In the rows, 128 means zero.
Where one turn sends some rows of the set: a few examples, then the rows asked
Z553: [101 120  89 140 138 122 138 164 101 153 138 156 110 151 132 102 130 168
 106 128 145 140 148 149 139 185 156 113 114 130 118  64  81 136 115]
Z817: [140 120  98  79  84  87 141 101 140 125 106 110 124 121 133 141 127 111
 128 134 143 142  99 138 120 131 104 111 133 114 131 151 135 107 103]
Z100: [147 147 118  90 106 112 154 115 144 130 119  83 116 124 111 152 123  87
 119 134 139 125 119 117 128 140 120 108 104 123 113 119 108  94 123]
Z816: [136 126 108  76 126 112 123 125 109 126 105 114 146 120 123 142 144 141
 132 127 165 115  91 139  80 110 115 133 134  93 144 139 129 102 112]
Z609: [ 93 130 111 129 129 111 145 170 105 144 151 164 109 149 138 102 135 175
 112 149 153 144 146 147 140 186 153 129 115 142 116  80  84 126 120]
Z289: [157 129 123  96  85 108 148 100 142 123 127  89 125 123 120 127 111 138
 127 132 111 135 106 136 119 140 117 104 131 119 120 134 132 110 129]
Z75: [125 134 101  84 130 116 129 131 120 121 105 111 124 120 115 161 131  93
 125 146 171 117 107 134  98 102 120 119 100 118 134 117 127  96 104]
Z820: [166 129 118 118 127 139 140 105 134 138 111 119 153 146 143 140 154 113
 131 122 154 107 112 141 115 110 119 127 125 113 123 143 142 125  99]
Z832: [136 122 104 106 112 118 131  86 145 113 117 110 151 135 148 129 131 110
 142 135 144 116 123 151 126 108 106 107 121 113 130 146 139 135 102]
Z602: [146 112 123  87 117 118 118  99 159 128 126 111 142 145 111 142 116 127
 131 134 118 115 109 154 118 121 111 100 132 111 145 135 137 123 107]
Z346: [ 84 132  91 112 136  99 132 149  99 155 145 155 136 141 141  84 156 175
 117 126 155 131 147 137 139 188 132 120 109 126 136  72  71 120 129]
Z277: [ 90 116  94 136 141  98 144 157 105 134 139 166 124 120 147  85 128 177
 133 145 149 135 149 156 125 189 126 107 127 126 133  71  82 138 124]
Z927: [ 90 121 108 136 139 113 141 167  99 148 155 162 105 147 136  98 142 158
 105 137 146 145 140 136 136 187 146 119 107 138 127  65  85 127 115]
Z771: [165 105 109 114 128 125 136 121 117 139 107 120 153 121 127 150 132 127
 124 132 141 103  97 141 100 103 119 117 121 120 132 114 156  98 107]
Z725: [172 122 131 103 130 133 135 127 143 152 106 113 151 134 110 155 138 111
 125 113 146 106 111 157  95 130 129 111 129 102 143 134 129 116 114]
Z241: [ 99 105 110 138 159  95 153 165 112 148 136 157 125 143 140  94 143 149
 127 126 138 119 154 139 157 196 127 118 125 124 133  62  81 130 112]
Z33: [ 95 134  99 136 137 114 143 166 101 150 143 166 109 140 132  93 143 164
 113 146 151 140 146 147 130 180 145 118 103 147 124  61  86 128 121]
Z283: [101 115  96 137 167 107 147 158 107 151 138 168 135 132 145 100 146 160
 123 138 156 114 149 129 142 190 122 119 122 126 126  56  75 118 117]
Z153: [132 143 110 105 125 130 138 111 141 112 109 113 124 135 136 148 137  82
 136 145 171 122 123 146 112 107 118 118 109 118 122 143 127 131  94]
Z699: [155 130 105  90 107 104 153 124 135 139  97 116 116 123 126 164 141  83
 119 133 163 133 100 126 115 131 114 124 122 118 120 139 129  96  96]
Z15: [185 130 134 117 120 125 167 129 136 135 108 101 127 113 119 148 124 123
 128 126 137 119 103 128  98 149 121 120 146 106 112 128 124 103 122]
Z847: [123 111  94  86 106 103 119 103 125 114 117 107 143 118 127 139 114 124
 133 146 136 120 107 149 112 100 108 100 109 121 143 122 146 107 112]
Z358: [136 147 117  90 117 127 131 109 129 120 109 113 138 140 139 133 154 119
 137 125 174 124 110 147  96 113 120 134 129  98 131 163 124 133 103]
Z834: [ 84 120  80 118 136 107 127 148 102 153 142 145 127 152 137  94 137 173
 110 117 146 135 151 140 151 189 143 111 116 116 128  72  66 131 121]
Z276: [ 92 110  86 135 145 109 137 161 103 138 133 157 119 135 141  96 121 179
 123 129 150 138 148 153 130 194 141 109 137 111 126  75  71 145 116]
Z390: [127 116  92 110  77 100 142  82 118 121 112 119 134 114 129 125 101 120
 120 141 151 116 114 143 121 137 106 112 142 127 134 148 138 113  86]
Z460: [ 82 117  97 120 135  97 136 155  94 154 152 150 135 138 146  89 152 163
 112 116 152 136 147 135 139 195 136 113 111 115 142  75  70 123 129]
Z969: [ 95 108 103 131 158 101 147 157 115 143 149 163 138 140 151 109 135 166
 123 143 152 115 153 127 159 195 126 125 130 124 118  71  73 117 116]
Z915: [141 144 124  73 118 102 148 116 138 117 115  88 125 115 118 141 129 122
 136 127 152 124 105 115 104 152 106 125 147  87 123 144  94 102 124]
Z315: [ 93 127 115 129 141 102 150 177 103 149 137 156 103 152 128  91 150 154
 118 128 146 140 148 150 141 191 149 126 113 134 132  70  82 134 115]
Z856: [ 93 125 100 118 128 100 142 157 101 160 147 150 146 144 148  98 152 171
 113 121 158 128 156 141 152 193 147 122 109 126 127  81  71 116 135]
Z39: [ 87 106 101 139 134  98 145 162  99 137 146 158 122 121 149  89 129 166
 123 132 148 143 148 153 126 195 135 103 124 119 138  74  81 139 124]
Z349: [ 96 112  83 134 163 113 139 160 106 148 133 155 123 142 138 110 131 156
 116 126 156 122 152 132 148 192 136 114 125 113 120  62  63 129 110]
Z947: [131 137 128  66 130 119 118 121 150 124 116 111 126 144 102 151 133 120
 132 131 154 121 104 146  93 128 117 122 138  93 147 149 111 121 105]
Z449: [ 83 113 108 130 140  89 150 167 109 133 134 155 111 135 138  86 132 158
 133 134 141 139 154 159 141 196 133 113 126 124 139  74  81 144 117]
Z126: [ 94 104 105 141 163 107 145 163 105 146 151 165 124 136 146 103 142 154
 116 134 149 125 142 123 143 194 126 118 126 120 129  62  75 122 111]
Z942: [138 131 117  91 123 121 131 121 154 132 110 104 131 130 106 161 120  79
 128 134 150 116 126 158 111 124 123  94 103 114 142 126 119 117 111]
Z214: [163 115 104 130 106 121 156 101 112 149 102 129 145 120 127 143 125 110
 109 126 163  95 108 126 117 142 113 131 146 125 123 135 138  97  80]
Z691: [128 137 100  87  89 105 138  97 104 136 106 117 138 124 122 129 135 127
 113 120 180 112 103 126 104 144 113 142 149 106 137 162 116 102  88]
Z116: [ 91 119 110 118 140  91 143 161 103 155 139 149 131 152 138  82 158 167
 122 112 141 129 149 143 151 196 136 125 120 120 141  76  77 129 123]
Z538: [151 120 105  79  95  92 143 109 132 133 101 115 132 120 134 143 141 123
 128 123 153 137  91 133 106 136 104 126 149  99 132 158 130 104 103]
Z25: [ 92 113 101 139 135  98 153 168 108 134 139 161 127 119 152 101 121 166
 130 146 159 135 160 160 134 196 140 109 127 124 123  81  77 135 127]
Z630: [128 141  98 108  92 117 149 109 113 133 104 120 112 122 113 148 118  83
 106 142 181 117 116 129 114 135 124 127 118 136 123 138 125 100  79]
Z252: [173 113 107 108 104 106 157 117 137 144  98 121 127 122 132 158 135  98
 119 130 145 128  98 132 119 131 112 117 131 124 119 135 145  98  96]

Z25 goes to Z969
Z630 goes to Z390
Now find these:
Z449 goes to Z241
Z153 goes to Z832
Z75 goes to Z847
Z33 goes to Z277
Z349 goes to Z834
Z915 goes to Z100
Z947 goes to Z942
Z252 goes to Z538
Z39 goes to Z126

Where one turn sends some rows of the set: a few examples, then the rows asked
Z34: [121 131 154 124 125 133 174 156 137 144 145 118 114 114 149 134 161 102
 100  99  99 114 121 144 139 119 125 149 128  96  81]
Z13: [153 116 132 133 105 124 140 167 168 141  99 145 131 110 150 161 102 146
 150 110 152 140 142 141 107 138 129 116 129 158 145]
Z220: [ 99 138 147 119 134 125 164 124 146 121 144 106 131 120 137 136 154 117
 107  91  86  89 131 121 139 118 115 147 133 108  87]
Z53: [ 90 158  99 140 152 127 123 155 117 142 168 116 105 123  95 118 143 110
 136 136 133 128 105 108 139 114 121 120 130 133 134]
Z448: [106 137 148 130 151 112 109 100 135 153 160  96 129 139 133 143 130 123
 118 139 128 120 132  88 151  94 132 123 103 120 122]
Z882: [136  80 148 115 114 137 135 147 132 126  90 109 135 127 112 155 128 133
 103 134 145 109 140 114 117 117 132 104 138 114 183]
Z71: [116 152  98 135 125 124 152 116 136 135 162 156 108 130 113 121 140  98
 135 171 158 125 119 141 156 156 132 142 136 123 113]
Z209: [139 138 150 108 121 114 160 124 151 131 143 121 113 141 124 156 126 113
 138 103 120 148  97 161 147 112 116 151  70 118  93]
Z917: [158 145 122 123 110 108 146 113 137 122 143 140 112 144 125 122 128 132
 153 105 130 147  93 166 161 125 138 152 104 131  88]
Z288: [135 141 148 120 108 119 161 121 145 126 143 123 107 128 162 112 136 138
 114  83  99 103 115 139 147 126 139 150 134 104  80]
Z45: [136  83 102 113 122 154 139 151 138 101 108 127 143 115 106 154 148 138
 123 126 133 137 121 127 100 108 131 108 142 149 171]
Z668: [ 86 134  98 138 135 132 116 124 102 124 158 122 104 145  95 100 125 131
 123 106 120 113 115 112 128 104 121 113 114 114 123]
Z364: [108 134 154 135 151 133 118 143 115 169 154  99 125 123 140 138 148 110
 104 135 117 122 135  98 155  93 136 127 120 104 115]
Z536: [ 86 159  94 131 143 110 140 125 136 114 168 120  95 136  92 123 129 119
 138 116 134 119 104 118 120 124 105 123 114 146 126]
Z202: [149 137 137 122 114 118 170 139 148 147 151 142 101 133 133 141 139  99
 134 132 142 153  92 171 148 130 131 150  96 112  92]
Z877: [115 124 155 128 127 127 117 114 123 154 153 105 108 142 153 115 118 139
 104 107 115 113 124 102 142  92 143 120 105  91 111]
Z785: [140  99 165 126 105 122 157 173 157 125  89 121 122 117 129 150 114 133
 118  97 133 103 141 128 106 146 123 108 146 114 158]
Z975: [153 113 108 138  96 136 140 133 163 113 111 155 152 102 129 147 127 127
 130 129 154 134 149 144 120 130 117 131 158 164 165]
Z138: [135  98 150 121 109 134 159 178 152 126  90 124 122 117 138 153 100 141
 132 113 136  96 144 133 101 158 132 110 143 122 145]
Z26: [146 105 101 130 110 141 136 133 159 121 107 158 152 104 140 156 139 139
 130 131 148 141 155 132 114 126 132 122 156 167 154]
Z453: [136  96 103 123 110 143 134 146 136 109 106 123 142 114  97 148 140 132
 120 128 147 133 125 131 110 101 117 115 143 154 188]
Z936: [141  70 147 107 120 149 139 154 132 120  96 111 136 129 119 162 119 137
 118 143 140 113 133 120 111 128 145 103 128 113 168]
Z838: [166 113 153 139  95 117 144 160 175 132 102 144 134 110 143 157 102 130
 142 105 151 139 140 146 116 139 122 121 133 144 153]
Z32: [121 138  91 137 122 124 124  85 109 117 148 155 124 148 100 110 129 121
 137 144 143 123 133 141 164 137 134 138 124 125 104]
Z897: [115 146 116 120 118 117 157  79 144 119 151 153 113 142 122 139 126 105
 121 156 148 115 143 145 155 157 122 150 115 122 100]

Z34 goes to Z202
Z288 goes to Z917
Now find these:
Z536 goes to Z448
Z838 goes to Z975
Z45 goes to Z936

Where one turn sends some rows of the set: a few examples, then the rows asked
Z183: [146 161  99 149  77 151 187 131 136 166 148 117 138 117 157 146 157  89
  96  96 131]
Z542: [129 184  93 158 130 115 117 148 126 119 157 125 108 105 167 104 179 125
  89 126 140]
Z521: [ 89 171 125 145 120 155 176 138 157 186 123 146 142 128 157 140 139  98
  98 128 138]
Z931: [134 178  84 119  84 154 143 170 152 185 121 141 130 149 145 100 148  96
 112 118 174]
Z878: [142 163  96  93 125 140 159 174 151 133 115 123 147 123 164 170 139  89
 112 111 144]
Z909: [139 165 125 146 133 125 119 113 185  96 126 154 115 151 140 149 153  88
 118 102 147]
Z673: [ 96 168 144 145 132 145 116 130 169 159 150 151 114 107 173 150 147  97
 110  80 150]
Z132: [144 216 112 133  95 140 132 163 134 156 149 131 120 113 169 169 159 114
 131 114 173]
Z447: [116 205 140 150 138 160 108 126 156 101 142 116 121 136 146 125 129  93
  91 118 157]
Z635: [150 156 101 154  58 140 134 145 124 126 141 128 136 154 131 107 167 112
 129 102 143]
Z47: [159 145 110 156 153 107 125 170 163 134 110 127 122 118 157 120 176 102
  79 123 139]
Z406: [157 165  87 147 153 135 153 152 150 128 157 138 136 112 151 124 156 133
  55  98 152]
Z950: [128 190 140 178 101 165 131 146 146 131 112 143 135 165 148  99 149 114
 109 146 173]
Z101: [132 164  98 131 144 161 105 122 163 135 127 149 150 138 196 136 128 103
  96  87 164]
Z811: [149 168 119 147  81 146 144 160 129  80 134 129 128 104 163 126 123 105
  89  92 179]
Z458: [133 160 109 139 146 100 129 151 138 167 143 136  85 130 139 123 161 130
  84 105 168]
Z239: [145 157 126 155  91 179 177 169 148 137 108 122 102 135 148 106 148  84
  92 134 143]
Z392: [113 135 138 152  97 133 175 123 144  94 129 135 141 151 146 123 165  91
 112 110 134]
Z389: [130 173 101 136  95 132 151 119 145 156 142 146 172 155 181 121 165  98
 109  92 194]
Z914: [136 152 120 156  89 129 126 165 143 127  96 157  97 122 131 149 112 120
 118 120 149]

Z878 goes to Z914
Z183 goes to Z239
Z542 goes to Z406
Now find these:
Z673 goes to Z447
Z389 goes to Z392

